One vector is turned by the same rotation once a step. Each row is the vector after some number of steps, and that number follows the row.
The counts run from 0 to 522.
[ 18 -27 -37 -10 -38   3  77  -2  15  -9  10   8   9 -51  23  21 -33   1
  -9  59  38  28  11 -34  -1  11 -22  37  21 -26  -2  18 -42  50   2  56
 -23 -11 -21   2  -7  46  14 -14 -39  41 -18 -21 -23  -6]  481
[ -2   3 -31  65  14  16 -21 -26  41  -4 -25   9  -2  50 -13  30  23  13
  -9 -55 -19  -2   8  44  60 -26 -45   0 -26   7  43  68  -8  36 -41  -8
   1  10  10   4  -7  -1  20   1 -44  -2  24 -16  25 -37]  139
[-50  44   7 -10  49 -13 -63   2 -25   0 -20  -4  39   6 -10  -4  18  21
  11  14 -19  -4  -4 -14 -10   9   9  10  37  40 -47  24  26  -4 -37 -27
  33  25  80   6 -56  18   9  -9  23   2  16  -2  22  10]  517
[-36  16 -19 -12   4  34 -18 -23 -38 -73  20 -25  39   9  18  24 -16  29
 -31 -12 -18 -19 -47   2  -8 -14  30  32 -33  27 -30  36 -17 -33 -16 -56
  44 -19  10  24 -43  -6 -21 -28 -28   2  18 -18  37  -6]  178
[ 14  23 -20   5  21 -40   8 -25 -27  48  34 -15   8 -50   5   8 -27 -73
  17 -36  -6  -3 -64 -66  -5  -5  47  50   1 -27  24   9  26 -12   0  35
 -11   4  15   0  45  -4  15  36  25 -20 -51   7   3   0]  348
[ -5  13  16  20 -63  33  -1  -4  36 -30  19  46 -25  36  16 -22 -49  26
  -5  19   1   5  -1  69  -1  20 -35 -30 -38 -29  29 -27 -12 -10  23  18
  32  11 -72  23  42   5   1 -13 -26  20  27   6  -3  -5]  293
[-20  -6  -2  31  -8 -17   2  -9  60  20 -28  -8 -26  52 -52   2 -46  -2
  44  -2 -35  26  40  21  51 -26   7 -43 -18 -49  25  20  18  74 -22   1
  14 -20 -13 -28 -46 -24 -20   4 -45  18   6  21  26   1]  274
[-15  56  13  29  15  -6 -64  26  10   2   6  -1  11  41 -11  16  62  71
  -7  53  16 -21  29  14 -12  48 -33 -58  16  35 -42  15  15 -10 -41 -31
   2   4  21  -7  11  37   8  -3  16 -22  34   7  -5 -21]  394
[-17  17   9 -38  14   1   9 -23  -8 -37 -64  17 -28  43 -39  23 -13 -25
  25  78  17  -4  49  29 -30  31 -12 -30  27  42  -8 -10  11  25  36 -10
  26  -1  22  20 -30   1   8 -63 -28   1 -22  17  -5  33]  97
[ 17 -24  -3 -26  -9  49  -4 -33 -53  39  71 -24  11 -26  44 -29   2  39
  -4 -33 -28   6  -5  14  15   4  23 -16   5 -33  16 -40 -33 -58   8 -17
  11  28 -22 -27  47 -36   0 -18  67  -9  31 -37   8  -7]  310
[  7   6   6 -21  13  15  68   6  19 -18 -10  32 -21 -28   0 -12  -4  20
 -40  71  84  11 -25 -22   0  15 -28  -5  -7   0  11  42   5  -4 -20  19
 -20 -18 -29  71  16  31 -16 -52   9  -4 -38  18   6   0]  201
[  1  -5  26 -56  -6  29  34 -20  -9  -3  35  36 -24 -10  28 -91 -63 -14
 -56   0  11 -39  -9  35   4  24  -2 -18 -43 -34   1 -28  37 -26  42  -4
  31  18 -16  28 -13   1  -7 -17  23   6  26 -25  -3   2]  169
[ 34 -59  -4  40  22  -9  11 -31 -26 -34   5  21 -32  21 -11   6 -26  50
  -6  14 -54 -57 -13  23  -9   9  38 -29 -23  36  -4  -3  12 -29  44 -22
  30   9   4  61  20 -34 -60 -41   1 -28   0 -40  19 -17]  447
[ 41   9  21  19 -46   6 -14  26  47  43  69   5  16  12  16  -2 -10 -20
  14 -20 -50  14  12  40 -35  21 -12  15 -27 -38  11 -17 -38 -34  13  30
   7 -25 -54 -41  13 -28   7  39   2  24 -10   6   6  35]  288
[-58  73  11 -19  13  55 -57 -12  -8   2  -4  15 -15 -29  40 -14   0  -1
  -5   8  23 -14  -8 -10 -13   2  -2 -30  -8  26 -14  -5  14  21 -60  21
  31  45  19 -15  45 -31   7  -3  54  -3  17  48  36  51]  374
[  9 -30  15 -21  42 -35  40  11 -99   2 -11 -16   9  14  -1 -21  73  -8
  -7  11  39  -6 -20  11  16   1  35  12  40   6  21  42  20 -34  39 -52
 -54   2  19  33 -14   6 -26 -12  13 -30  -2 -12 -52 -30]  64
[-16   6  29  36 -51  46 -29 -23  32 -25   0  42 -15  56  16  -8 -48   1
   0 -50   6  10 -17  69  13  -7 -26 -16 -42  -6  68 -23  -1  -7  27  40
  15   4 -52  11  27 -29  45   1 -23  45  -7  24  21  -1]  294
[ -11    2  -17    3    0   34  -15  -22   14   -9   20  -59   23   12
  -21   19 -101   34  -27   12  -24  -36  -23  -38    2    3   42  -15
  -12    9  -36  -27   42  -41  -19    7   38  -24   -9    5  -25   14
  -30   15   38   25  -10  -49  -10  -17]  173
[  5 -38   1  50  20   9  -7 -13 -22 -24  47 -66  40  26  -5  23 -27  31
  58 -23 -51   8   1  -3 -23  40  72 -10  31 -15   8 -13 -13 -23  23 -21
   6 -23   2 -29 -24 -25 -20   5  62 -11 -26 -40  56  -9]  452
[-29  18   7 -13  -6 -51  10   5 -17 -28 -19 -26   6  22 -17  16 -39 -50
  51  22   1 -13  11  -9 -44  24  49   3  18  13 -34 -56  20  48  58   4
 -11 -22 -28 -38 -16  -2  28  25 -21   8 -26  59  -7  52]  92
[-17  38  -4 -19  11   0 -56 -10  -6  29 -45  44 -13 -57   2 -48 -26 -15
 -24 -15  -2  -3   1 -21 -26 -43  -3  36 -79  16 -42  -7  10  14  -1  47
  10   7  25  30  15   1  36  10   6 -18   2  24   9 -30]  509
[ 15 -12 -23  21 -29 -30 -32  12  57  31 -45  48   3  46  10  20 -24 -11
  19 -37 -32  35 -12  32  34 -28 -25  18 -23  -7  21 -19 -15  -4 -44  17
  25 -44 -11  24   2  -3  72   5 -24  39  27  10 -24   8]  418
[-36  53 -24   0 -35  -2  12   2 -38 -34 -11 -47  38 -14  16  70  19   2
  42  49  43  24 -26  -8 -22  13  21  37   8 -13 -26   6 -28  43  12   9
 -32  -9 -24 -29 -11  12  21  13 -59   8 -10  51 -30  21]  216
[ -4 -21  26 -36 -24  22  17  -8  -6 -19  22  45  -8   6  24 -27 -28  40
   8   8   8  57  11  25 -28  41 -18 -40  15 -31  24 -18 -48 -44  15  -2
  12 -30 -34  12 -11  16  -5 -85  24  19  31   3  60 -14]  455
[-34  -8 -12  53  -1  -5  -5   9  20 -25 -67 -10   5  40 -28  -1  45  47
  13 -32  21  13  11   6  51 -28  -7 -14  16  -9  18  31  38  58 -18 -11
 -40 -14  11 -29 -43  -5  30  50 -23  23  12  45 -19 -11]  398
[ 27  21   3  47  -1 -24 -18  41  53 -10  45  47   0 -11  29 -19  66  28
 -14 -34 -17  -8  35  20 -57  34 -47   3 -40   9 -13  24 -38   3  -4 -14
 -22  27  -4 -15  36  12  25  21  12  -6  25  10  44  10]  126
[-23 -27   4  25   3  44 -38 -24 -39  37 -22  10  27 -23  -9 -38  20  24
 -22 -18  14   9  -4  13  25 -50  26  14 -86  15  -2  21 -27 -12   3  26
 -18 -14   0  61 -10 -60 -13   0  11 -15 -33  25  -6 -57]  47
[ -3  11  16  11 -13  -7 -16   7  24   2 -66  64 -44  11  -9 -37  33  56
  -6   3  47  36   2   8  27  -8 -47 -65  20  -7  36  -2  27   1 -34  11
 -31  27   4  11  24  10  16 -11   8   7  45  32 -23 -13]  396
[ 10 -25  -2  20  42   8 -13 -30 -56 -13  31   1  68  10  26  -6  39   1
 -13 -56 -13  -1 -29  15  27  27  12  34   8  20  25  40 -18 -18   5 -19
  12  25  47  46 -14   1  29 -20  38 -18  14 -42  38 -43]  322
[ 60 -27  11  -5  -3 -58  45  56  92   9 -22  44 -67  -4 -19 -14   0  19
  -7 -18   4   1  18 -27 -30  -4 -33 -38 -14 -31  -9   2  34 -20  24 -17
 -32 -16 -21 -26  27  38 -18  19  -5  13   9  21  -4   3]  266
[-25  37  -9 -26 -31 -14  44   4  14 -44 -39  31 -30 -22   8  23 -58  -6
  -3  65  48   7 -47 -43 -31  18  -7  16  20   9   4 -13  48   1  17  60
  -1  17 -12  24  24  53   8 -14 -31  45 -36  20 -26  19]  357
[ 47 -39 -20  -1 -24   7  79   5  66   2  21  26 -48 -21  32   3  -6  19
 -27 -13 -14 -32  -3 -24  49 -18 -37  14  24 -30  41  14   9  25 -25   5
  -3  27 -25 -23  36  28  -4  36 -13  30  40 -33 -55   0]  142
[ 14  31  15 -53 -17  18  14 -18 -32  64   6 -15  -5 -27   7  -4 -15 -29
   9   5  43  45   8 -44 -15  31 -14  12  47 -24  13 -48  14 -28  19  49
   7  36  -4 -56  36  41  34   1  30  17 -15 -37 -33 -22]  493
[-14  19  14   7   5  -4  14  19 -39 -36  12  10  19 -16   1 -26 -15  49
 -19  44  16  -9 -16  22 -54  20  37 -18 -55 -12 -32  30  -2 -18  57  -3
   9 -29 -11  61 -33   2 -48 -50 -32 -29   4  15  31 -37]  189
[ 11   2 -12 -24 -23  24  24  -8  50  12  14   7 -29 -16  28  15 -73  23
 -10  62 -25   8 -33 -18  -5  -1 -27  13  38 -29  32  14  20   1 -41  65
  48   9 -15  16   0  11 -32   8  -9  62   8 -37 -10  27]  18
[-41  45 -23  28   5  26 -25 -37  15  -6  33 -28  15  33  13  20 -57 -13
  -3  25 -47  -4 -41  21  30  -1   1   1  -2 -13  25  59  20  50 -53  11
  55  15  27  15 -32 -13 -21  12 -44  -1  10 -21  24   7]  16
[ 19 -19   8  60  10 -30  10 -18  26  -9  17  18 -27  23 -29 -47  41  43
  11  21 -15 -26  40  20  20  39   1 -60  23  -3  27  12  20  65  47   2
   5  48  25   3   6   1 -30  17  -9 -19  29  -5  -6 -46]  129
[  6  -8  13  14   3 -13  16 -11  -7 -30  63 -43  26  31   0   8 -34  43
  38  34 -43  -3   3 -14 -36  63  51 -36  49 -11 -23 -28 -21 -33  20 -30
  25 -15  -3 -15 -20  -1 -42 -16  43  11  -2 -42  56   4]  453
[ 28 -27 -20  13 -14  82  -1 -29  40 -22  46  -3  -5  -7  20  16  -5  28
 -59  32 -12 -59  13  38   0  14 -37   0 -29  54   3   8 -32 -27 -18  -2
  25  10 -18  63  29 -18 -10 -32  25   9  -6 -57  -8   4]  303
[-25  28   5  21   3  17 -40  -1  27  -5  -9 -21  -5 -26 -44  25 -28 -35
 -19  24  25 -44  -1 -42 -38  -1   1   6 -32  63 -59  13  26  31   8  33
  -4 -11   2   8  17 -10 -15  45   9  -4 -73  23   1  22]  367
[ 11  -4  -2  15   7  32  46  -3  -2 -50  88 -41  54 -12  -1  14  28   4
 -25 -14  30 -19  -4   4 -20  41   5  16  -6   4  -6  60 -39  28  12 -50
 -26 -29 -29  -9 -13   3  -5   4  25 -10 -12 -16  65  20]  464
